Look-ups in named tables: a row name and a column name give one cell, copied from the table.

kasise:
	geg	gim	duvilov	muno	likizil
tilor	64092	60553	73128	63870	42200
leg	58461	51008	49641	66109	74981
fip	52925	37628	58456	53642	64740
leruti	27059	77752	72270	71305	61465
nida	48571	56503	72730	54707	54219
binopak	80258	75210	62119	94168	46162
dafumen	47332	22057	63268	39892	62900
nez	56828	64991	84750	74030	37070

What is the muno of nida in kasise?
54707
What is the likizil of tilor in kasise?
42200
What is the gim of leruti in kasise?
77752
What is the geg of nida in kasise?
48571
What is the likizil of dafumen in kasise?
62900
What is the duvilov of leg in kasise?
49641
What is the muno of nez in kasise?
74030
What is the duvilov of binopak in kasise?
62119
What is the likizil of leruti in kasise?
61465
What is the gim of dafumen in kasise?
22057
What is the duvilov of fip in kasise?
58456

suk:
,ses,soro,lakip,zatos,fopiv
dibak,56,88,98,105,48
mub,85,162,51,164,33
kiraroz,95,110,82,150,45
tosa,207,59,68,73,99
pem,65,110,35,190,154

What is the lakip of pem in suk?
35
What is the lakip of dibak in suk?
98
What is the soro of pem in suk?
110
What is the soro of mub in suk?
162
What is the fopiv of kiraroz in suk?
45
What is the lakip of mub in suk?
51
What is the soro of kiraroz in suk?
110
What is the soro of dibak in suk?
88
What is the zatos of kiraroz in suk?
150
What is the lakip of kiraroz in suk?
82
What is the zatos of mub in suk?
164
What is the fopiv of tosa in suk?
99
What is the ses of pem in suk?
65
What is the zatos of dibak in suk?
105
Row with the largest fopiv: pem

mer.tsv
	kas	losin	gif	foli	fefo	vobupuf
pafuf	5763	7578	2529	5181	5165	4178
nifeb	4901	5367	2243	5589	5024	5703
nen	4950	4918	7774	5534	4564	4809
pag	4451	3722	8663	5797	4346	5383

nifeb, kas: 4901
pafuf, losin: 7578
pafuf, kas: 5763
nifeb, gif: 2243
pag, foli: 5797
pafuf, vobupuf: 4178
pag, losin: 3722
nen, kas: 4950
nifeb, fefo: 5024
nen, fefo: 4564
pafuf, fefo: 5165
nifeb, losin: 5367
pafuf, foli: 5181
pag, vobupuf: 5383
pag, gif: 8663

lidenis =
cols = zelazav, gopa
fubed: [0.547, 0.387]
fovo: [0.797, 0.108]
nusevun: [0.276, 0.124]

zelazav of fubed: 0.547
zelazav of fovo: 0.797
zelazav of nusevun: 0.276
gopa of fubed: 0.387
gopa of fovo: 0.108
gopa of nusevun: 0.124

zate =
cols = nor, vukezo
zon: [106, 63]
tudenus: [82, 72]
goz: [203, 208]
sil: [97, 71]
zal: [108, 70]
nolik: [216, 67]
rupul: [89, 67]
vilizop: [212, 211]
mela: [213, 205]

rupul, nor -> 89
vilizop, nor -> 212
zon, vukezo -> 63
goz, vukezo -> 208
sil, nor -> 97
zal, vukezo -> 70
zal, nor -> 108

puf:
,repapa,refa,semava,rafalu,fidomav,sativet,fubamu,nogavam,tomalel,luv
zotepeg,3481,5402,3983,5020,5090,3778,3978,2203,6528,3836
bep,5763,2794,5565,2964,3073,7788,4635,5083,3893,6596
fana,4909,4739,4840,4879,4977,4920,4931,4877,4819,5332
rabimu,4917,4861,5052,4921,4948,4855,4986,4957,4986,5702
veze,4967,4821,5008,4915,4977,4863,4986,4883,4946,5624
rorimi,4882,4852,4886,4995,4959,4753,4788,4841,4905,5412
sadu,4902,4878,4874,4814,5028,4921,4944,4896,4789,5391
puli,4877,4772,4883,4831,4765,4895,4873,4910,4852,5407
galasu,5446,4670,6794,6473,5882,5123,1740,4904,6774,8741
kupasab,5636,2792,5678,2942,3025,7642,4751,5052,3896,6793
saf,5335,2621,6091,3601,2705,4433,3510,5507,4476,7514
rukabe,4237,3199,4734,2956,3266,6658,3759,2272,5569,5147

semava of bep: 5565
rafalu of puli: 4831
refa of puli: 4772
rafalu of kupasab: 2942
semava of fana: 4840
nogavam of veze: 4883
tomalel of bep: 3893
tomalel of rorimi: 4905
fidomav of rorimi: 4959
repapa of fana: 4909
luv of bep: 6596
rafalu of rorimi: 4995
Which row has the largest rafalu? galasu

satuta:
	sirar	sepa
nes	9499	5336
rogagul	8861	8301
gur	8061	4668
disoban	6654	1036

nes, sirar -> 9499
nes, sepa -> 5336
disoban, sepa -> 1036
rogagul, sirar -> 8861
rogagul, sepa -> 8301
disoban, sirar -> 6654

Table zubov
,lalez,gobeg,zoresu,saru,subu,magade,ripazu,rulipu,zifuz,duzu
tugeg,147,248,140,181,155,22,242,127,96,96
savisiz,142,146,155,149,148,143,145,147,150,142
lur,146,129,154,141,146,171,122,149,156,162
pipug,120,119,186,128,127,162,109,192,112,183
mazek,145,123,153,141,144,180,113,146,159,161
gomar,143,129,146,142,147,171,120,147,154,161
daro,145,201,145,167,154,79,193,135,118,120
kezod,148,155,138,152,153,139,156,128,165,127
notiva,148,180,144,157,150,109,175,139,129,134
seni,162,169,115,165,166,130,177,101,185,105
namizum,147,156,150,151,149,137,148,144,145,145
garimo,148,218,143,170,155,60,211,129,109,111
bikiseg,159,163,122,161,160,131,170,112,177,115
fevizu,148,152,139,151,149,139,155,134,159,131

What is the magade of savisiz in zubov? 143
What is the ripazu of pipug in zubov? 109
What is the duzu of notiva in zubov? 134
What is the magade of fevizu in zubov? 139
What is the subu of lur in zubov? 146
What is the gobeg of gomar in zubov? 129
What is the ripazu of savisiz in zubov? 145
What is the lalez of mazek in zubov? 145
What is the zifuz of bikiseg in zubov? 177
Row with the largest lalez: seni

